Rows are one point carried round by a steady rotation, each followed by how many ticks it has turned.
The counts run from 0 to 161.
[6 -4 -3 -7 2 -8 1 -9 10 -9 -11 3 -7 1 11 6 -19 2 4 13 0 -8 -5 -5 -7 21 -4 -1 17 -1 17 -4 15 -12 -14 10 -5 -5 -4 -9 1 -5 -7 4 12 -4 5 -2 2 -1 -7 4 -2 -12 -5 -1 -7 6 2 -4 2 3 1 4 2 15 -8 -19 8 11 7 -8 1 -10 -16 -16 7 22 -9 -1 -9 -4 5 0]
59
[-8 -4 5 -2 15 -13 16 -12 4 10 -8 -1 15 -2 -6 3 9 -7 3 -6 12 -13 4 7 -3 -7 -14 -15 7 -18 6 1 7 0 -15 5 5 14 -11 4 -4 4 2 -4 15 12 -3 10 -8 4 5 4 4 2 1 4 -5 4 -1 17 -8 -10 11 3 8 -15 -1 -4 12 14 2 -2 -7 0 9 3 15 -16 18 1 7 -4 1 -13]
20
[-6 -7 5 7 8 -14 -3 5 5 13 -13 6 -3 -4 8 -5 -5 -14 2 -8 8 -13 -2 1 -6 2 9 -10 -7 -16 -7 1 12 -12 4 -8 -1 -5 13 -2 5 -4 2 3 23 7 -2 0 0 1 -2 1 4 -3 3 5 15 -3 2 1 -9 -6 -1 5 1 -19 -1 14 7 -21 0 8 8 8 -4 3 -22 -14 -4 6 15 1 -9 4]
120
[-12 -12 5 2 9 -22 5 4 1 -4 -6 4 -4 -8 3 -10 -6 -6 18 6 21 -8 9 3 0 -13 1 -4 -10 -28 -7 7 5 -3 -1 4 6 -5 -8 -4 0 -7 8 7 16 22 -1 1 -6 -1 4 9 1 2 3 0 5 8 -2 -4 2 -13 1 -2 1 -16 -6 12 3 -19 -2 7 -3 5 0 0 -2 -16 -3 8 4 2 -3 -10]
127
[-8 -16 -7 -9 -1 -16 12 12 -10 1 -5 7 -3 9 -3 -4 -20 -2 16 10 22 -9 0 4 6 -10 3 1 7 -23 5 -9 1 -8 -11 6 9 -5 -6 -8 4 4 -5 9 11 13 -10 1 -7 -2 7 13 -6 -4 5 0 -4 9 3 0 -2 -9 2 1 5 -9 -5 -6 1 -2 -6 -7 10 8 8 -4 9 -5 2 4 -9 7 6 -20]
44
[-13 -20 -6 -19 2 -13 0 -2 10 6 -6 -8 -3 -4 4 4 -23 3 9 9 7 -7 3 2 -12 15 6 3 -1 -15 7 -3 2 -1 3 0 7 5 -11 -6 -5 -8 -4 -6 -2 7 2 -6 -4 13 4 9 3 1 -1 1 3 4 0 0 -11 -12 2 -9 4 1 -14 14 23 -13 9 -3 -5 3 13 -3 -6 -2 -10 1 3 8 -2 -10]
136
[9 -1 1 -2 -17 4 -5 3 14 -11 -11 6 8 -21 -2 13 -7 -8 -13 -10 -8 -5 1 -3 -8 8 3 4 -9 1 8 10 -4 -2 -12 0 -8 -11 5 -8 12 -2 -1 7 2 -2 3 3 8 3 -2 18 -2 -8 -12 -5 10 1 -1 12 -14 1 12 -4 7 0 -11 -17 -2 4 -7 -5 5 -6 -4 7 13 -2 -5 -8 3 -3 -16 6]
84
[0 -14 -10 -10 -3 -14 5 4 2 2 1 5 -10 8 8 -3 -17 11 5 19 13 -12 -8 1 4 9 13 11 1 -15 8 -7 15 -3 9 1 -4 -8 -3 -14 -1 6 -7 13 -1 -4 -8 -2 -5 5 5 4 -1 -7 -5 -2 4 1 4 -7 -14 -9 2 9 -1 3 -13 -4 -1 -2 21 8 -9 3 1 -11 -4 11 -4 10 -8 9 5 9]
156
[7 1 -8 -7 -8 -3 2 -6 4 -15 -3 -6 13 -8 -11 5 -4 2 -8 3 6 -10 3 5 -8 12 0 -2 -3 2 8 10 -1 7 -21 15 7 -10 -15 -8 1 8 -5 5 -13 0 7 11 -2 1 5 17 1 1 -12 -8 -4 11 4 12 -8 2 10 14 9 7 -11 -16 4 10 6 -5 -11 -9 -6 0 17 1 5 -5 -2 -8 -2 -7]
79
[2 -13 -2 -7 -3 -13 2 3 8 -3 5 -14 1 -14 14 -3 -21 -6 8 5 8 -9 1 -8 0 3 2 15 9 -13 6 -6 -4 0 -1 5 7 -2 -16 -11 -9 -2 -10 3 -2 12 1 0 -9 13 3 14 -5 -8 -10 -1 -3 6 -2 9 -10 -17 11 -19 5 -1 -19 -5 11 -17 -1 -5 6 -3 18 -3 10 -3 -3 5 1 -2 -2 -1]
49
[-9 4 -2 7 11 -9 -1 -1 9 9 -7 8 -3 -10 -6 -5 1 4 1 -8 6 -25 -11 -1 2 -1 -8 -26 -3 -17 -2 4 12 10 5 -7 3 6 4 -4 -11 -5 -2 -7 7 1 -10 5 -7 10 -12 0 5 -13 9 -1 9 -4 -6 4 -5 -2 -1 8 1 -6 3 -4 2 -2 13 9 -16 -2 -6 0 -14 -10 13 -5 6 -5 5 4]
11
[7 -6 -10 -9 -7 -4 11 3 14 -1 4 7 -8 0 -2 7 -16 10 4 3 6 -14 -9 -7 6 11 10 11 7 -8 16 -10 4 2 3 -3 -6 -5 -11 -15 1 1 -9 7 -3 -4 -15 -1 -5 11 3 7 -7 -13 -1 -6 10 -1 2 8 -16 -6 14 6 2 12 -11 -12 0 7 16 -2 -11 -5 -1 -5 3 14 -2 1 -19 11 -1 11]
160
[6 -5 -5 8 -12 -8 -3 13 2 -11 -11 8 -17 -5 9 3 -25 4 -3 0 1 -9 -8 -3 5 4 13 9 -1 -8 1 3 5 -2 9 -3 -4 -13 3 -8 3 -5 -7 15 4 -8 -9 -6 6 -1 -7 9 -9 -13 -3 -8 19 -3 -4 2 -15 -7 8 -3 0 2 -12 -13 -9 -5 3 0 8 -4 0 -4 -3 5 -17 4 -6 2 -9 14]
65
[-1 3 2 12 -7 -6 -4 11 -1 -15 -16 12 -3 -13 -9 4 -2 0 -4 -2 1 -14 -3 6 -7 3 -2 -21 -13 4 4 17 14 0 -8 10 -3 -14 10 -4 13 -5 0 7 14 3 -1 7 4 -14 -3 11 -4 -2 -10 -5 7 9 -4 -1 -2 2 0 22 10 -9 8 -13 -9 8 -3 2 5 -5 -17 -1 7 -11 2 -9 4 -6 -1 4]
91
[-3 -1 0 6 0 -12 -10 0 7 -8 -12 10 -4 -17 2 1 -1 -9 -6 -3 3 -16 3 2 -11 2 14 -14 -23 -13 -8 14 6 0 11 1 -6 -11 13 -7 9 -13 4 -5 18 4 6 3 -2 2 -1 0 7 -2 -8 2 17 -2 -1 3 -2 1 -1 13 6 -14 -1 9 -5 -8 3 2 -5 4 -12 5 -14 -17 -6 -4 13 4 -10 8]
6
[-5 -11 7 -3 5 -17 5 -9 0 -1 -17 -4 -8 -7 13 3 -26 -6 8 0 1 8 2 -3 -1 6 -10 2 18 -14 12 -6 2 -16 -16 5 10 5 -5 -4 -2 -12 0 1 18 8 7 1 0 -1 -9 16 -4 -12 5 0 -3 3 1 9 -7 -6 0 -17 1 -3 1 -6 7 1 -17 -11 14 -6 3 -7 7 7 -4 -1 -5 -8 -1 -15]
142
[6 -12 -16 -7 -12 4 6 12 3 6 2 3 0 -1 -5 8 -6 11 -5 -2 10 -23 -9 -1 7 6 7 5 -2 -4 8 4 8 8 -4 7 -1 -3 -5 -11 3 10 -10 10 -9 -3 -17 7 -6 4 6 6 -4 -6 -5 -8 9 10 7 12 -22 -5 13 9 7 8 -12 -15 -11 12 19 1 -2 -1 -2 -5 5 2 5 -2 -8 14 5 7]
74
[2 5 5 18 -1 -9 -5 -2 9 -12 -4 6 -3 -23 7 -9 6 -9 -1 -13 9 -16 2 7 3 -2 7 -11 -17 -8 -13 14 -3 10 -1 -2 -1 -14 5 -5 2 -5 -2 13 2 7 -6 6 -8 5 -6 2 1 -4 -3 -6 15 1 -10 0 -3 0 6 7 4 -9 -11 -6 -14 -7 3 5 -8 -10 -8 6 -3 -9 7 -3 9 -13 -6 12]
96
[-9 -5 14 0 4 -17 -1 -8 9 -4 -20 6 8 -15 5 5 0 -11 0 -5 -3 1 4 7 -13 -1 -8 -14 0 -14 -2 10 4 -4 -9 0 13 -1 5 2 -2 -15 6 0 26 11 14 9 -1 7 -10 10 5 -2 -4 -1 -1 1 -6 0 2 -2 1 -6 3 -10 2 0 14 -6 -12 -4 5 -3 -4 6 2 -9 3 -8 14 -18 -10 -6]
115
[4 -4 -10 -8 -6 -6 12 -2 6 -10 5 5 2 -3 -10 4 -16 9 10 2 13 -10 -5 -6 -2 11 6 8 11 -13 17 0 3 0 -15 3 -6 -4 -11 -14 0 3 -11 4 -2 2 -9 7 -11 5 5 14 -10 -7 -6 -8 0 2 -2 5 -4 -1 14 -1 1 20 -6 -17 2 18 7 -10 -10 -10 -1 -11 18 4 7 -7 -20 3 5 -2]
161
[7 -13 -2 -7 -10 -8 -13 1 -1 -15 -12 4 -17 -9 17 2 -28 3 4 14 -1 -3 -4 -7 -9 14 10 6 -9 -3 8 -1 0 -10 6 2 -4 -17 5 -5 7 -4 -6 10 5 -4 8 -6 4 5 -5 6 1 -7 -10 -5 6 6 -3 -5 -8 0 3 -11 0 6 -21 -1 -1 -14 6 5 6 -1 -11 -7 -4 11 -20 0 -4 1 -9 5]
61
[-7 -10 10 2 4 -17 4 11 4 -2 -7 1 -16 -4 20 -5 -19 -8 15 2 9 -4 -7 -1 -1 -9 2 5 -1 -25 -2 -4 1 -9 6 1 1 -7 10 -6 7 -11 7 9 24 9 -6 -6 5 -1 -8 5 2 -15 11 -2 13 -1 -4 -4 -3 -12 2 -8 -1 -9 3 1 0 -9 -17 -3 4 7 -2 0 -10 -2 -5 6 -4 1 -4 -3]
37
[10 -1 -3 6 -20 -7 6 11 9 -13 6 -2 3 -21 -5 3 -8 -4 3 -5 0 -9 2 6 2 0 5 5 -1 -4 3 8 -2 7 -10 4 0 -17 -7 -9 -1 4 -10 10 -12 5 -5 6 -9 9 4 19 -8 -1 -7 -10 8 5 -2 6 -12 -10 16 -5 11 6 -17 -13 -4 3 5 -5 -1 -10 2 5 15 -6 5 -2 -5 -5 -5 6]
76
[-3 -17 -6 -23 2 -15 -1 -3 9 9 -6 -10 -1 2 10 4 -23 6 6 7 11 -7 -3 -4 2 15 1 14 4 -10 6 -12 5 -5 -2 2 8 1 -10 -8 -12 0 -9 -5 -7 0 2 2 -6 17 9 12 1 -11 -9 -2 -2 7 0 9 -14 -11 6 -10 0 3 -19 -1 19 -9 9 -1 -5 -5 10 -2 1 10 -4 2 4 2 -1 2]
50
[-9 -19 -2 1 1 -23 0 5 4 -6 2 0 -11 -6 13 -12 -18 5 20 14 19 -6 -5 1 3 -2 7 -1 0 -23 -11 -2 -3 -6 4 2 8 -3 -4 -11 -9 -3 2 10 8 13 -3 -1 -5 5 -2 7 -3 -12 3 -9 9 4 -1 -8 -2 -14 2 -12 3 -1 -11 5 5 -19 -8 6 5 -2 10 -10 -3 -5 -7 0 1 -5 8 -8]
41
[-9 -8 4 -15 2 -10 2 -2 5 5 -9 1 5 -13 0 5 -6 -15 2 0 4 -5 8 7 -14 -1 0 3 -3 -16 4 7 4 -3 -7 -1 5 -2 -7 0 8 -7 10 -4 19 16 8 0 -4 8 9 16 4 1 -7 3 -4 9 0 8 -6 -6 5 -3 1 -20 -3 9 12 -9 -6 -2 7 9 6 3 0 -16 -4 4 16 4 -9 -12]
25
[8 5 1 -7 -11 2 -9 -3 16 -8 -11 2 0 -20 -3 12 -4 -9 -15 -13 -9 -6 -3 -6 -5 22 -3 -2 -6 3 7 8 5 -1 1 -3 -5 -7 4 -8 3 -1 -3 -2 1 -10 1 2 1 6 -6 6 3 -3 -10 -3 14 -4 0 11 -15 -1 15 5 1 -1 -8 -17 4 6 7 -8 5 -11 -9 7 -3 3 -2 -5 8 -3 -11 25]
85
[-9 0 2 0 16 -13 -2 -6 0 7 -28 10 -4 4 1 0 0 -5 3 1 4 -9 0 -1 -5 0 -13 -21 0 -15 6 6 12 -7 -8 0 8 2 3 -2 2 -2 3 1 25 9 7 1 4 -10 3 1 11 -6 1 6 -4 7 -3 -1 0 -1 -9 17 5 -16 5 4 7 3 -1 0 3 2 -6 -10 -4 -11 2 -2 13 -4 6 -11]
118
[-11 -8 4 3 4 -19 14 3 4 0 -15 6 -11 2 6 -2 -18 -2 15 -1 9 -5 -6 -1 2 -9 0 3 3 -24 8 0 9 -12 2 6 -1 -3 3 -2 9 -8 4 1 35 11 -6 -2 0 -6 -11 7 -2 -9 10 5 4 4 3 -2 3 -5 -3 0 1 -9 8 0 -3 7 -17 -5 10 8 -5 -10 2 -1 -7 3 -3 6 2 -18]
36
[8 -11 -3 12 0 -13 13 7 -7 -4 -6 1 -8 -1 11 1 -20 -4 10 -1 9 -3 -5 -3 2 -3 0 12 14 -11 6 -3 2 -14 -12 2 -1 -8 -3 -8 7 -1 2 17 20 6 -7 1 8 -2 2 12 -13 -11 -1 1 2 8 0 -5 -5 0 3 -5 -3 -2 -4 -13 -3 0 -7 -3 14 -4 -2 -12 11 6 -7 11 -5 2 5 -8]
150
[6 1 -4 19 4 -1 10 -5 10 6 -10 9 -2 -4 -7 1 10 1 -7 -6 2 -20 -9 0 2 0 -7 -19 -2 -9 6 13 15 2 -3 -3 -7 -4 15 -1 9 4 2 8 10 -4 -16 8 2 -6 -10 -5 -4 -6 2 -7 9 6 -11 7 -6 11 4 19 0 -3 3 -16 -9 12 11 3 -1 -10 -17 -1 5 -6 10 -5 5 -2 -1 6]
94
[10 -3 -2 -10 -21 -1 -5 -2 7 -21 -7 6 5 -17 -6 7 -10 -12 -8 -3 -3 -11 4 7 -7 8 6 1 -12 7 -1 12 -6 -3 -17 6 4 -9 -7 -12 4 1 -2 3 -12 -1 2 3 -2 5 10 20 0 9 -13 -10 2 12 2 12 -11 -2 8 6 10 -4 -15 -10 1 4 2 -4 1 -5 -1 5 11 -8 -7 -10 2 -7 -10 -4]
80
[-9 -6 1 -8 0 -13 7 -3 9 13 2 3 -2 -10 15 -1 -10 1 10 -4 10 -3 -2 3 2 -1 8 9 3 -22 5 -10 7 -1 9 -8 4 7 -11 -6 -4 -6 -3 -1 6 9 -7 0 -12 14 1 6 5 -8 6 -1 10 -7 5 13 -14 -22 8 -17 -4 -5 -4 12 17 -10 7 -3 -5 7 11 -1 -8 -7 4 5 1 7 -3 3]
132
[-13 -3 8 -1 4 -19 -7 0 1 -11 -13 4 -10 -6 13 -3 -15 -8 16 4 6 -2 4 3 -12 3 4 2 -5 -26 4 2 2 -13 3 2 4 -6 -4 0 8 -15 5 -4 24 15 13 -3 5 -3 1 7 4 -2 1 8 2 6 -5 -10 -1 -5 -8 -4 -4 -14 -1 12 13 -10 -10 2 3 6 1 -8 -4 -6 -13 2 0 -5 -9 -11]
33
